In the data rows, the value 500 means zero.
Some points:
[560 224 328 621 492 521 412 528 416 371 634 557 268 442 401 457 555 383 496 559 400 439 613 546 276 428 466 468 540 350 655 539 733 295 600 491 612 413 546 496 463 571 568 432 353 586 628 688 550 499 521 310 354 773 455 563 341 749 651 509 629 596 540 474]
[435 615 364 372 400 539 308 505 380 525 549 555 574 614 591 523 387 526 462 437 480 484 707 402 896 469 594 554 337 483 584 545 474 553 618 550 496 627 567 472 427 369 525 605 714 472 459 160 416 525 359 595 418 477 545 475 765 597 378 432 645 361 450 354]
[533 598 265 146 497 441 484 645 489 465 433 458 432 646 571 538 356 438 290 317 416 361 666 488 704 361 506 459 510 595 411 550 484 637 481 279 393 698 536 459 570 455 544 678 717 339 351 248 355 672 495 708 531 640 506 513 652 491 276 379 723 505 508 450]
[785 285 470 576 339 598 406 653 428 615 695 580 543 578 678 565 367 272 579 463 585 482 495 578 591 664 537 556 592 445 371 488 579 101 516 429 344 400 550 582 505 489 628 465 436 678 561 607 480 569 420 510 446 677 579 393 277 526 609 398 502 385 626 432]
[161 651 310 445 644 535 375 483 594 425 425 514 362 467 598 576 766 607 484 487 596 523 518 565 451 541 410 483 322 521 473 630 393 382 430 335 584 544 531 755 494 976 386 457 396 216 527 567 280 330 581 547 407 479 507 362 646 430 571 562 266 632 328 540]
[415 625 356 290 570 496 196 461 378 382 437 518 441 449 381 398 646 590 316 482 438 409 680 649 506 371 501 437 359 445 508 613 559 755 547 559 600 655 637 663 326 656 467 688 497 342 388 232 361 308 344 586 528 538 456 431 638 533 347 472 471 616 460 482]
[582 489 546 477 484 499 660 368 580 558 456 254 588 638 510 528 477 658 693 731 504 314 263 539 567 347 541 650 604 384 256 015 517 519 530 600 586 576 407 447 705 383 710 496 253 641 452 390 489 557 784 512 608 362 478 435 421 390 421 583 295 495 606 525]
[414 591 435 340 528 580 352 556 573 504 524 500 574 435 453 552 362 429 252 481 504 440 573 337 766 478 588 479 329 639 493 482 215 685 725 574 606 499 587 458 300 484 274 462 732 546 462 230 519 447 270 642 387 341 625 498 719 733 419 521 428 553 421 397]
[497 815 451 527 508 494 291 457 522 429 543 492 495 510 509 521 478 496 464 592 439 517 575 475 611 669 456 536 484 650 469 559 243 619 724 480 556 711 549 457 218 406 223 603 746 521 333 174 529 521 433 616 424 423 598 571 634 723 269 441 575 353 409 448]
[447 732 828 638 499 510 663 432 483 597 583 588 720 441 409 407 535 614 743 617 660 707 376 502 648 582 559 524 515 522 725 662 538 632 468 612 518 299 498 474 364 424 421 310 714 514 557 548 574 420 433 296 627 417 425 571 502 430 624 610 593 442 381 599]
[547 550 658 563 575 449 621 468 659 497 422 303 515 599 567 474 368 609 830 704 565 422 190 412 638 740 479 581 755 481 253 109 341 528 511 462 708 505 383 595 504 306 447 445 393 804 422 552 545 393 718 476 487 218 641 544 450 565 554 621 474 423 540 521]
[459 465 296 204 551 483 503 556 509 585 436 375 426 531 543 579 390 365 276 271 350 403 723 491 590 282 413 366 525 521 406 559 489 733 516 466 407 661 504 437 520 448 516 704 503 221 444 234 374 600 474 790 550 497 431 523 606 521 311 387 702 399 564 348]
[624 242 384 498 477 509 465 433 411 572 640 588 494 586 581 652 519 449 476 455 460 450 448 589 450 673 521 486 439 311 622 436 747 232 501 430 389 451 537 511 666 438 618 384 335 647 620 667 469 522 570 345 509 790 577 476 339 453 688 534 673 366 696 468]
[528 552 999 705 423 532 696 488 469 547 517 579 716 409 465 368 426 545 545 512 610 793 438 367 595 517 619 476 511 586 646 622 535 554 458 612 429 322 375 325 449 494 554 354 760 494 621 739 648 429 481 349 537 341 443 488 472 332 516 636 435 557 448 665]
[561 430 376 494 508 598 365 429 424 474 381 583 495 329 401 408 585 570 535 516 504 558 367 690 242 531 373 393 456 309 634 649 707 480 525 677 426 499 560 763 558 635 636 590 186 534 551 534 391 405 479 401 648 680 319 381 277 438 469 413 316 629 530 416]
[543 708 843 622 394 426 696 417 502 375 543 538 645 455 504 336 611 604 670 453 661 679 429 466 410 758 617 549 573 630 512 652 404 535 414 530 586 316 523 447 386 337 336 293 763 652 532 640 736 442 416 325 420 307 552 628 483 437 557 628 456 498 408 712]
[481 569 239 157 520 572 506 599 517 594 442 471 484 597 530 600 537 415 245 253 396 405 766 499 582 358 546 493 494 626 437 518 478 655 545 387 422 638 403 500 566 546 424 763 659 309 452 201 351 614 480 691 598 551 517 520 552 419 280 301 712 410 601 460]
[560 178 497 583 484 529 524 552 588 453 512 514 545 461 451 494 366 243 406 626 377 507 516 579 248 386 415 432 634 483 501 582 664 414 429 541 302 689 400 345 729 513 698 581 181 493 537 675 588 666 586 441 630 692 450 674 204 399 554 401 532 462 666 424]
[616 606 842 511 346 381 763 639 424 630 572 536 652 442 496 378 594 535 549 428 671 785 523 475 582 508 653 558 561 732 580 494 521 378 457 544 350 274 464 427 433 349 718 370 788 516 497 564 762 484 434 473 508 420 465 478 456 370 529 639 538 517 413 725]
[534 585 889 585 329 408 716 439 440 560 529 653 582 427 437 458 628 636 650 482 565 772 440 473 514 482 623 534 541 646 639 607 576 498 504 622 490 231 473 355 461 344 528 333 688 466 544 762 702 384 487 282 539 390 415 473 459 373 566 623 482 505 484 685]
[655 179 502 623 536 457 619 510 529 567 498 467 528 407 401 582 388 366 545 421 447 400 542 585 307 503 388 503 435 385 465 495 689 357 492 439 341 460 504 514 747 526 555 589 082 567 482 753 518 778 483 604 633 701 457 499 352 340 490 457 551 392 682 381]
[563 242 394 608 498 418 295 507 325 454 555 558 340 479 461 502 619 457 514 425 374 500 393 658 240 473 480 378 405 313 692 531 705 288 519 476 573 396 575 470 511 513 637 387 342 531 584 657 483 378 468 311 452 755 446 486 441 685 690 484 612 461 637 561]
[591 455 496 458 645 524 585 362 590 425 401 339 472 426 428 431 552 749 602 745 513 306 221 581 408 388 411 466 536 279 352 285 617 720 392 683 674 549 375 673 577 515 625 635 142 567 455 376 389 493 630 437 676 462 440 371 504 361 387 478 182 741 536 505]
[633 281 340 587 478 469 393 533 443 521 561 553 407 415 424 466 498 525 496 388 408 424 491 544 321 530 475 449 538 413 581 332 678 190 534 367 413 388 738 615 527 522 616 337 349 584 512 691 362 558 498 303 436 751 443 487 465 497 654 490 621 392 627 495]
[175 824 304 765 603 597 263 451 599 478 391 546 409 567 592 596 577 497 655 650 602 504 488 276 565 613 384 493 336 450 550 628 183 425 433 527 510 491 549 577 461 758 302 487 549 427 527 542 380 325 579 439 479 439 582 326 687 480 659 552 358 512 242 368]
[613 456 611 359 520 413 796 569 572 658 408 344 531 697 585 575 385 574 634 651 567 278 297 385 670 663 543 651 692 468 199 073 468 486 433 423 571 501 465 452 657 325 707 492 404 716 468 445 544 558 805 580 420 286 561 465 470 484 520 580 510 385 604 569]
[438 441 303 230 508 518 384 459 453 372 431 320 344 549 480 475 513 528 286 333 332 359 678 654 533 235 412 435 401 572 682 653 548 827 393 430 519 648 612 493 385 574 446 633 523 352 413 306 306 503 357 633 566 609 467 545 547 745 410 358 661 605 499 481]
[535 674 782 718 425 470 620 364 524 428 517 588 558 386 488 307 638 588 672 561 600 803 443 436 500 729 643 517 473 474 607 713 466 625 440 480 530 340 486 437 350 337 330 256 764 587 496 524 649 439 398 348 511 371 545 622 539 584 569 671 491 537 444 653]
[179 474 389 575 617 532 564 600 685 444 400 545 395 522 634 671 537 384 457 414 609 413 672 403 152 338 378 443 543 531 405 550 265 429 269 401 444 584 407 439 688 887 344 611 359 116 536 757 565 517 637 691 419 419 473 446 505 267 575 420 365 522 320 457]
[336 464 493 725 598 503 477 537 494 494 569 583 464 498 433 583 340 344 177 547 369 565 470 356 439 380 471 652 561 756 291 432 184 471 597 592 623 634 258 362 454 420 219 558 672 562 591 535 684 662 383 761 251 192 603 754 595 650 456 420 204 748 330 406]
There is one direction along which these points spread out most. Take the direction at right angles to it along which they spread out most. Then take the direction at right angles to both along which they spread out most. Go by this last direction. Where along it does each point below lie, from 0 to 99? The average is 50, and the first point in the table lies past the average. One standard deviation of the points above along it is 16.
[481 569 239 157 520 572 506 599 517 594 442 471 484 597 530 600 537 415 245 253 396 405 766 499 582 358 546 493 494 626 437 518 478 655 545 387 422 638 403 500 566 546 424 763 659 309 452 201 351 614 480 691 598 551 517 520 552 419 280 301 712 410 601 460] --> 47
[613 456 611 359 520 413 796 569 572 658 408 344 531 697 585 575 385 574 634 651 567 278 297 385 670 663 543 651 692 468 199 073 468 486 433 423 571 501 465 452 657 325 707 492 404 716 468 445 544 558 805 580 420 286 561 465 470 484 520 580 510 385 604 569] --> 8
[655 179 502 623 536 457 619 510 529 567 498 467 528 407 401 582 388 366 545 421 447 400 542 585 307 503 388 503 435 385 465 495 689 357 492 439 341 460 504 514 747 526 555 589 082 567 482 753 518 778 483 604 633 701 457 499 352 340 490 457 551 392 682 381] --> 47
[616 606 842 511 346 381 763 639 424 630 572 536 652 442 496 378 594 535 549 428 671 785 523 475 582 508 653 558 561 732 580 494 521 378 457 544 350 274 464 427 433 349 718 370 788 516 497 564 762 484 434 473 508 420 465 478 456 370 529 639 538 517 413 725] --> 55
[582 489 546 477 484 499 660 368 580 558 456 254 588 638 510 528 477 658 693 731 504 314 263 539 567 347 541 650 604 384 256 015 517 519 530 600 586 576 407 447 705 383 710 496 253 641 452 390 489 557 784 512 608 362 478 435 421 390 421 583 295 495 606 525] --> 9
[591 455 496 458 645 524 585 362 590 425 401 339 472 426 428 431 552 749 602 745 513 306 221 581 408 388 411 466 536 279 352 285 617 720 392 683 674 549 375 673 577 515 625 635 142 567 455 376 389 493 630 437 676 462 440 371 504 361 387 478 182 741 536 505] --> 25
[447 732 828 638 499 510 663 432 483 597 583 588 720 441 409 407 535 614 743 617 660 707 376 502 648 582 559 524 515 522 725 662 538 632 468 612 518 299 498 474 364 424 421 310 714 514 557 548 574 420 433 296 627 417 425 571 502 430 624 610 593 442 381 599] --> 60
[624 242 384 498 477 509 465 433 411 572 640 588 494 586 581 652 519 449 476 455 460 450 448 589 450 673 521 486 439 311 622 436 747 232 501 430 389 451 537 511 666 438 618 384 335 647 620 667 469 522 570 345 509 790 577 476 339 453 688 534 673 366 696 468] --> 56
[497 815 451 527 508 494 291 457 522 429 543 492 495 510 509 521 478 496 464 592 439 517 575 475 611 669 456 536 484 650 469 559 243 619 724 480 556 711 549 457 218 406 223 603 746 521 333 174 529 521 433 616 424 423 598 571 634 723 269 441 575 353 409 448] --> 49
[533 598 265 146 497 441 484 645 489 465 433 458 432 646 571 538 356 438 290 317 416 361 666 488 704 361 506 459 510 595 411 550 484 637 481 279 393 698 536 459 570 455 544 678 717 339 351 248 355 672 495 708 531 640 506 513 652 491 276 379 723 505 508 450] --> 44
[438 441 303 230 508 518 384 459 453 372 431 320 344 549 480 475 513 528 286 333 332 359 678 654 533 235 412 435 401 572 682 653 548 827 393 430 519 648 612 493 385 574 446 633 523 352 413 306 306 503 357 633 566 609 467 545 547 745 410 358 661 605 499 481] --> 60
